In the data rows, 500 means zero.
Some points:
[374 385 567 799 336 593 616 447 212 427 593 551 402 574 553 494 545 369 582
 602 616 574 477 446 394 430 514 301 353 566 705 609 320 450 494 579 504 418
 422 576 704 554 228 529 486 627 487 515 569 470 486 400 613 377 617]
[437 706 679 497 517 374 266 555 477 469 685 687 436 511 687 571 350 380 591
 430 588 679 545 352 369 677 590 595 356 498 537 564 363 513 560 356 445 493
 500 303 512 435 363 293 533 479 576 433 683 646 504 599 559 527 418]
[566 401 561 409 551 532 242 547 570 447 576 637 551 420 452 457 480 544 481
 523 639 446 511 634 485 467 557 555 322 666 445 502 579 546 468 500 286 479
 624 313 644 581 590 387 541 206 471 632 441 503 325 444 767 525 423]
[440 159 463 650 559 262 775 576 297 567 602 489 630 507 655 721 362 532 429
 452 544 492 489 278 428 311 288 677 516 318 559 458 520 460 574 483 368 645
 490 422 648 444 298 587 541 552 323 556 571 550 575 526 409 575 205]
[302 491 518 529 509 528 346 387 443 413 395 550 498 543 563 477 769 397 554
 355 576 621 426 442 648 471 322 602 536 630 266 671 591 325 560 499 401 653
 152 625 420 505 566 462 434 501 553 278 343 531 570 568 526 456 529]
[452 646 449 239 470 709 622 554 424 444 313 759 570 472 543 492 488 415 343
 498 300 368 552 575 606 282 377 384 612 374 610 602 449 437 225 479 412 411
 715 511 300 772 297 772 319 382 720 336 354 707 420 480 483 425 457]
[343 370 576 608 369 535 398 351 258 459 375 612 318 658 478 365 735 555 688
 638 321 338 557 613 433 485 246 560 526 478 269 481 648 516 563 524 267 527
 381 383 625 354 352 431 588 469 465 319 536 407 528 567 435 561 466]
[389 224 419 408 376 426 408 509 576 451 372 682 612 471 641 321 410 772 485
 670 423 549 489 200 432 432 590 533 570 458 580 541 407 533 635 525 546 534
 368 721 408 536 866 605 573 473 436 501 677 330 335 500 418 572 629]
[667 581 397 381 302 760 451 487 427 336 358 688 459 421 386 503 306 493 518
 379 558 612 592 566 505 314 425 582 388 398 643 530 542 472 356 458 584 393
 632 338 446 612 215 694 515 189 855 414 335 468 478 614 311 392 725]
[469 463 411 635 578 483 514 570 345 799 509 593 474 565 612 624 641 471 229
 536 607 602 346 487 644 372 481 565 397 575 395 690 305 592 634 422 603 612
 520 403 702 361 266 347 743 628 535 630 744 516 325 616 481 500 372]
[359 595 393 509 448 501 648 419 559 632 632 238 418 490 365 629 180 505 232
 617 531 635 551 660 308 404 523 552 251 254 380 602 509 598 519 486 522 332
 687 794 595 523 504 616 511 632 174 672 295 439 435 357 484 380 384]
[456 571 662 478 381 405 550 452 349 545 563 379 473 479 850 599 496 334 679
 697 581 470 475 668 400 336 533 332 430 533 438 357 522 477 522 487 726 521
 644 655 306 424 533 519 487 380 520 362 489 355 516 412 524 479 599]
[383 407 668 328 299 606 262 345 621 421 520 626 840 452 531 392 522 634 356
 487 468 440 560 678 544 660 315 404 627 733 476 551 540 373 610 255 488 418
 656 507 542 325 436 573 552 535 413 621 373 496 588 359 468 460 641]
[448 601 559 382 673 529 488 576 541 595 429 297 445 448 600 526 560 529 552
 376 466 634 440 597 551 513 576 686 617 533 740 476 540 451 445 471 320 489
 415 445 421 374 552 509 570 535 387 408 552 316 536 586 592 463 599]
[310 479 464 595 395 539 476 325 543 363 392 404 465 396 354 542 545 491 448
 766 517 645 357 660 424 681 593 592 565 581 540 346 463 450 538 555 529 504
 549 456 396 498 539 456 473 469 518 388 510 539 554 663 439 410 768]
[426 739 277 473 388 570 510 751 486 506 531 273 637 395 557 394 472 579 477
 353 577 470 452 726 493 516 455 407 755 611 359 294 495 518 414 617 405 544
 493 570 310 797 347 493 530 530 851 408 478 648 369 456 536 442 468]
[456 400 456 198 285 626 429 343 449 490 472 408 490 504 603 299 452 550 311
 334 535 580 484 632 487 514 570 578 512 557 452 327 570 429 596 519 528 367
 470 583 591 506 514 514 400 490 636 764 436 522 531 371 528 476 564]
[423 498 437 580 592 577 430 296 321 486 651 456 466 657 559 415 508 439 595
 507 309 385 571 305 369 654 458 539 571 519 505 520 501 577 637 395 578 396
 467 543 544 534 437 371 515 465 552 452 503 279 607 596 583 308 510]
[578 618 468 580 677 557 376 425 394 507 448 423 664 410 406 393 506 567 308
 718 447 472 529 482 593 431 596 544 522 594 561 563 507 378 598 518 389 536
 393 590 447 551 573 497 414 572 623 356 665 585 577 442 511 632 465]
[608 390 418 469 349 276 398 478 458 439 800 244 744 469 315 314 330 373 236
 654 608 549 500 635 348 400 447 366 593 375 292 702 425 761 387 443 496 348
 650 521 467 459 489 451 407 600 258 554 282 490 572 344 693 450 339]
[635 573 461 422 612 380 543 438 719 404 433 589 599 402 311 495 647 334 772
 238 575 296 348 489 418 686 603 704 638 428 528 366 555 262 327 687 649 389
 445 448 382 518 577 486 616 704 329 621 690 380 296 547 564 463 468]
[509 560 521 443 772 414 403 451 796 518 361 542 395 565 495 376 404 538 552
 443 637 508 414 423 352 655 526 251 485 585 605 324 584 469 589 566 477 602
 360 390 402 453 399 614 550 467 366 417 479 500 538 393 433 375 492]
[399 626 554 520 391 257 780 404 578 550 557 303 435 628 532 598 422 573 502
 534 478 547 394 431 529 476 572 406 662 579 534 563 598 512 468 391 526 666
 497 375 472 439 621 614 418 504 500 478 582 498 527 376 461 608 386]
[443 497 462 457 497 544 597 625 607 415 499 569 501 606 544 582 352 658 512
 557 755 510 472 614 414 467 520 538 356 467 649 312 527 581 535 506 595 388
 254 489 583 311 566 214 207 407 524 494 530 296 626 607 389 548 629]
[575 606 357 596 548 538 556 498 524 439 578 501 590 428 535 406 531 562 499
 526 475 556 370 488 435 559 612 499 509 542 573 512 533 521 618 490 338 602
 410 477 419 323 536 544 447 402 477 373 510 544 479 567 446 507 524]
[602 355 622 582 598 416 568 667 370 616 720 520 519 423 555 803 300 575 353
 329 323 214 552 402 709 413 649 286 435 384 416 698 694 663 509 421 490 484
 207 277 464 533 346 654 504 517 327 430 850 523 346 570 537 636 380]
[466 366 516 633 562 529 388 397 401 289 321 441 645 524 535 446 331 671 601
 639 508 449 497 593 706 736 607 532 499 452 544 488 599 554 469 493 552 561
 745 558 377 425 666 227 464 489 501 162 503 613 333 438 356 361 605]
[467 515 412 582 632 573 442 544 730 492 559 497 374 633 565 427 283 458 628
 539 428 489 528 579 419 692 614 619 466 610 526 297 444 443 390 344 579 665
 433 323 641 452 496 645 435 497 324 438 442 343 586 491 415 481 587]
[544 284 739 546 692 513 330 462 720 476 709 702 273 709 528 389 675 375 559
 444 700 262 753 603 544 719 181 604 622 325 473 730 740 536 412 513 655 586
 351 514 668 635 714 540 715 326 653 938 503 611 557 853 354 585 450]
[644 461 477 621 578 366 416 431 520 795 179 291 485 335 377 474 498 212 810
 663 477 560 466 436 617 501 330 436 404 494 597 615 506 697 610 437 202 475
 216 517 400 756 475 277 364 496 506 774 468 652 595 410 445 840 503]
[282 453 410 716 419 702 573 757 316 562 354 634 363 386 481 634 502 446 358
 507 637 431 590 337 485 393 634 339 398 475 600 629 415 431 670 549 588 457
 749 572 735 204 431 562 728 758 549 179 260 561 433 643 489 510 451]
[574 535 345 584 593 436 461 367 421 550 498 601 367 378 608 608 611 712 428
 466 530 667 469 528 508 646 482 536 511 416 614 449 412 473 691 417 590 450
 451 400 481 691 617 464 337 606 655 533 499 403 539 502 745 557 507]
[494 476 555 305 412 656 489 483 632 354 573 362 386 405 515 384 491 721 451
 511 536 332 450 573 429 615 229 659 267 659 453 529 290 450 497 514 611 636
 523 438 385 518 401 379 559 565 364 789 140 437 483 569 603 600 518]
[885 491 426 312 403 375 522 808 631 781 682 325 419 519 175 534 390 660 726
 428 356 474 502 469 577 471 478 448 767 500 729 505 351 433 596 556 752 443
 390 601 636 611 671 343 531 368 371 622 476 652 804 514 523 341 490]
[804 448 398 245 591 509 685 488 412 545 240 892 400 755 329 385 710 466 491
 335 515 404 703 339 409 627 401 635 168 530 424 620 662 716 380 393 502 347
 586 552 302 885 433 682 721 558 433 570 421 662 597 365 423 740 556]
[672 642 505 820 536 471 419 462 578 425 349 373 522 585 588 458 372 435 369
 586 419 329 624 431 531 523 469 563 453 611 587 323 642 565 565 647 456 423
 641 352 554 639 670 420 525 469 290 273 557 596 517 543 491 542 515]
[676 431 570 388 581 316 700 454 816 413 525 606 433 404 343 470 598 467 671
 484 342 544 547 578 466 467 490 682 373 634 406 378 450 515 512 694 699 286
 487 494 388 452 728 454 408 649 568 614 606 518 425 403 541 482 390]
[410 547 524 479 466 593 353 540 682 466 566 511 525 698 510 588 430 586 690
 382 432 567 323 536 441 341 599 514 447 406 541 624 552 406 566 457 589 583
 613 429 482 397 506 458 348 480 573 524 637 468 533 528 512 652 490]
[615 537 663 597 542 606 727 632 620 761 517 498 266 677 270 594 575 420 346
 422 381 417 512 376 668 492 508 396 614 240 554 534 381 419 449 693 476 970
 471 343 508 493 879 259 693 679 526 744 385 681 785 514 419 192 462]
[459 728 710 588 549 385 480 656 165 314 305 672 757 374 748 400 532 367 379
 533 419 500 493 617 554 424 672 199 442 667 379 603 605 362 352 449 498 378
 734 738 415 563 397 629 522 351 577 514 457 429 606 410 644 555 592]
[358 714 398 245 434 61 304 441 313 535 733 649 635 578 522 713 672 555 576
 645 554 646 585 545 735 285 530 443 433 512 526 247 463 735 203 623 460 398
 467 609 567 440 442 714 471 483 792 565 190 335 510 614 296 678 653]
[443 402 483 669 477 545 761 623 548 376 535 510 400 419 167 522 723 406 502
 305 504 520 460 267 506 475 527 484 449 302 480 377 271 527 606 378 532 468
 738 685 633 377 489 525 584 467 280 517 545 492 320 311 420 460 479]
[506 465 643 477 503 532 671 452 696 542 389 492 679 274 292 453 811 492 654
 419 343 512 565 382 479 633 616 666 638 539 423 446 651 564 352 671 600 604
 471 530 436 413 473 445 479 519 410 456 617 591 255 299 586 445 422]
[617 512 365 396 452 508 538 343 534 457 679 322 402 448 705 736 472 390 493
 576 345 504 461 337 551 522 502 348 695 420 471 523 727 403 355 532 476 569
 564 574 449 406 620 596 433 628 387 391 674 465 597 541 507 559 361]
[515 625 516 463 577 813 667 741 392 507 362 183 552 563 488 598 536 501 587
 490 697 607 495 587 594 324 534 418 659 414 242 401 233 548 524 487 334 453
 542 516 728 527 387 679 486 474 720 552 562 487 270 496 598 259 266]
[516 428 525 566 525 574 421 442 531 623 561 422 490 440 573 400 477 487 397
 406 425 596 523 399 462 508 661 440 590 559 373 520 321 357 416 524 377 495
 426 538 468 396 495 471 325 423 645 434 577 470 612 596 444 615 647]
Along one direction, these points spread out more than along any other. Take the direction at right angles to it along which they spread out most. Go by this last direction. Where along it does each point below lie, from 0 to 99? 50 is the average, and the first point above lies past it. One standard deviation of the points above along it is 16.
[282 453 410 716 419 702 573 757 316 562 354 634 363 386 481 634 502 446 358
 507 637 431 590 337 485 393 634 339 398 475 600 629 415 431 670 549 588 457
 749 572 735 204 431 562 728 758 549 179 260 561 433 643 489 510 451] 84
[672 642 505 820 536 471 419 462 578 425 349 373 522 585 588 458 372 435 369
 586 419 329 624 431 531 523 469 563 453 611 587 323 642 565 565 647 456 423
 641 352 554 639 670 420 525 469 290 273 557 596 517 543 491 542 515] 50
[374 385 567 799 336 593 616 447 212 427 593 551 402 574 553 494 545 369 582
 602 616 574 477 446 394 430 514 301 353 566 705 609 320 450 494 579 504 418
 422 576 704 554 228 529 486 627 487 515 569 470 486 400 613 377 617] 71
[456 571 662 478 381 405 550 452 349 545 563 379 473 479 850 599 496 334 679
 697 581 470 475 668 400 336 533 332 430 533 438 357 522 477 522 487 726 521
 644 655 306 424 533 519 487 380 520 362 489 355 516 412 524 479 599] 53
[578 618 468 580 677 557 376 425 394 507 448 423 664 410 406 393 506 567 308
 718 447 472 529 482 593 431 596 544 522 594 561 563 507 378 598 518 389 536
 393 590 447 551 573 497 414 572 623 356 665 585 577 442 511 632 465] 50
[443 402 483 669 477 545 761 623 548 376 535 510 400 419 167 522 723 406 502
 305 504 520 460 267 506 475 527 484 449 302 480 377 271 527 606 378 532 468
 738 685 633 377 489 525 584 467 280 517 545 492 320 311 420 460 479] 72
[885 491 426 312 403 375 522 808 631 781 682 325 419 519 175 534 390 660 726
 428 356 474 502 469 577 471 478 448 767 500 729 505 351 433 596 556 752 443
 390 601 636 611 671 343 531 368 371 622 476 652 804 514 523 341 490] 53
[456 400 456 198 285 626 429 343 449 490 472 408 490 504 603 299 452 550 311
 334 535 580 484 632 487 514 570 578 512 557 452 327 570 429 596 519 528 367
 470 583 591 506 514 514 400 490 636 764 436 522 531 371 528 476 564] 35
[358 714 398 245 434 61 304 441 313 535 733 649 635 578 522 713 672 555 576
 645 554 646 585 545 735 285 530 443 433 512 526 247 463 735 203 623 460 398
 467 609 567 440 442 714 471 483 792 565 190 335 510 614 296 678 653] 37
[506 465 643 477 503 532 671 452 696 542 389 492 679 274 292 453 811 492 654
 419 343 512 565 382 479 633 616 666 638 539 423 446 651 564 352 671 600 604
 471 530 436 413 473 445 479 519 410 456 617 591 255 299 586 445 422] 42
[515 625 516 463 577 813 667 741 392 507 362 183 552 563 488 598 536 501 587
 490 697 607 495 587 594 324 534 418 659 414 242 401 233 548 524 487 334 453
 542 516 728 527 387 679 486 474 720 552 562 487 270 496 598 259 266] 72
[467 515 412 582 632 573 442 544 730 492 559 497 374 633 565 427 283 458 628
 539 428 489 528 579 419 692 614 619 466 610 526 297 444 443 390 344 579 665
 433 323 641 452 496 645 435 497 324 438 442 343 586 491 415 481 587] 45
[469 463 411 635 578 483 514 570 345 799 509 593 474 565 612 624 641 471 229
 536 607 602 346 487 644 372 481 565 397 575 395 690 305 592 634 422 603 612
 520 403 702 361 266 347 743 628 535 630 744 516 325 616 481 500 372] 81
